In the data rows, the value 128 means zero.
Here are some points:
[176  76 159 125 149 130 135  79  99 107 181 104]
[ 84 126 132 117 154  76 103 120 133 118  94 126]
[118 117 131  88 161  90  92 100 118 127  96 156]
[ 50 154 113  76  64  87 126 179 164  81 111 161]
[147 159 151  97 120 102 109 151  87 123  98 253]
[156  92  56  46 155  33 179 132 219 255 130  42]
[145  99 169 172  99 196 151 123  90 123 138  72]
[ 98 100 137 112 100  55 131  91 133 114 159 157]
[157 134 148 180 101 138 115 169  82 110 123 107]
[118 128  91 150 122 122 140 150 152 127  90 144]
[225  68 101  55 139  99 157  67  88 108 224  63]
[107 157 165 104 139 121 121 125 133 165 116 190]
[ 29 181 123 199  98 161 135  82  50  14 166 118]
[ 73 149 160 218  25 122 122  94  77  64 110 180]
[134 127 100 189 183  69  36 143 207 197 109 154]
[119 141 141 121 107 125 100 176 114  97  90 188]
[ 51  60 154 102 119 120 155 185  89 164 153 124]
[118 123 172 126 135 164 137 117 135 107 142 106]
[181  80 112   9 136 114 178  50 117 116 246  59]
[131 101 142  68 103 139 188 126 114 104 113 112]
[115 158 131 154 171  92  68 161 142  74 112 121]
[142 154 164  65  96 127  96 172 115 121  83 241]
[ 80  77 181 255  96 206 198 198  95  99 133  65]
Here are 16 more points, each followed by its number:
[ 40 140 117 128  53 162 104 125  64  69 136 113] 0
[136  51  76  75 149  68 135  26 130 122 200  45] 1
[ 71 127 124 110 129 159 114 149  85  64 127 133] 2
[174  67 166  96 182 153 146 148  77 157 189 128] 3
[174 143 133 177 175 132 100 130  71 155 198 125] 4
[195 116 143 104 176 102 133 132 121 171 133 135] 5
[ 85  84 177 169  80 205 174 163 139 133  93  63] 6
[  0 223  76 125  59 109 206  97 235  37  51 120] 7
[114 149 206 191  56 220 151 141 105 120  87 104] 8
[209 107  78 110 176 121 145 104 216 255  98  79] 9
[198 175 133 120 181 116 168  64 193 243 135  78] 10
[113 174 150 115 114 166 113  96 120  60 116 159] 11
[210 114 110  78 161 136 173  84 115 117 158  37] 12
[166 110 123 104 184 108  97 117 165 150 132 154] 13
[138 167  81 115 106 152 124 113 118 136  53 123] 14
[106 150 132 162 143 150 137 131 151 144  93 133] 15
Which three of these numbered points are nearest to each point below, ignoring the direction in which the first points spread most? Their numbers follow each, nearest first.
[ 99  90 144 170  79 233 202 153 153 110 145  65] > 6 8 12
[200 116 141 126 172 149 151 102 122 112 170  48] > 12 4 8
[ 66 159 152 243  82 167 131  55  62   0 147 141] > 1 12 11
[104 121 187 173  72 156 180 133 120 101 201 114] > 8 12 6
[193 151 151  96 160  82 149 103 159 216 111 177] > 5 13 10
[150 146 115  69 111 137 220 118 135 166 149  77] > 8 15 12
[ 32 182  85 141  66 105 183  78 231  57  35 149] > 7 14 15
[207  58 110 129 165 132 167  72  87  97 203 104] > 12 3 4
[ 89 182 136 112  70 137 125  86 171 139  42 111] > 14 15 11
[152 176  74  66 194  66  94 145 211 130 144 172] > 13 15 5
[ 37 171 128 152  53 114 192  96 184  73  82 146] > 7 15 11
[ 74 187  72  91  15  86 107 195 181 157  57 255] > 14 13 15
[214 194  36 131 250  39   8 133 217 127  65 197] > 13 9 5
[222 102 150  18 144 127 149  37  94  82 201 139] > 11 12 2
[114  72 156 123  59 209 190 120 151 137 103  50] > 6 8 12
[110  96 183 234  69 234 200 205  91 115 142  80] > 6 8 12
[162 152 121 111 120 178 101 140  93 177 125 179] > 5 13 14
[ 92 103  83 110  92 139 111 201 145  97 101 115] > 2 15 0
[111 178 119  78 176  96 114  82 136 111 135 131] > 11 13 2
[175 128 202 130 155 190 174 119  72 128 166 128] > 3 12 5
[154 122 123 184 100 209 167 146 148  81  80 116] > 12 8 15
[181 109 173 105 188 128 125 114  85 147 184 130] > 3 5 4
[ 97 149 127 158 155 106 146 180 188 136 117  73] > 15 13 9
[134  57 147  90 121  81  99  74 109 114 152 124] > 1 2 11
[ 49 131  67 122  69 111 131 124 113 119 128  71] > 0 1 2
[162 112 152  97 145 114  83  64 108 114 170 108] > 11 1 13
[210 168 138 108 198 186 132 134 120 112 167 108] > 12 5 4
[179 118 161  86 159 158 141  89  78 128 150 127] > 3 12 11
[151 103 104 126 146 131 137 156 156 166 107  72] > 15 9 5
[150 121 145 156 170 150  64  86  87 160 160 156] > 4 13 5
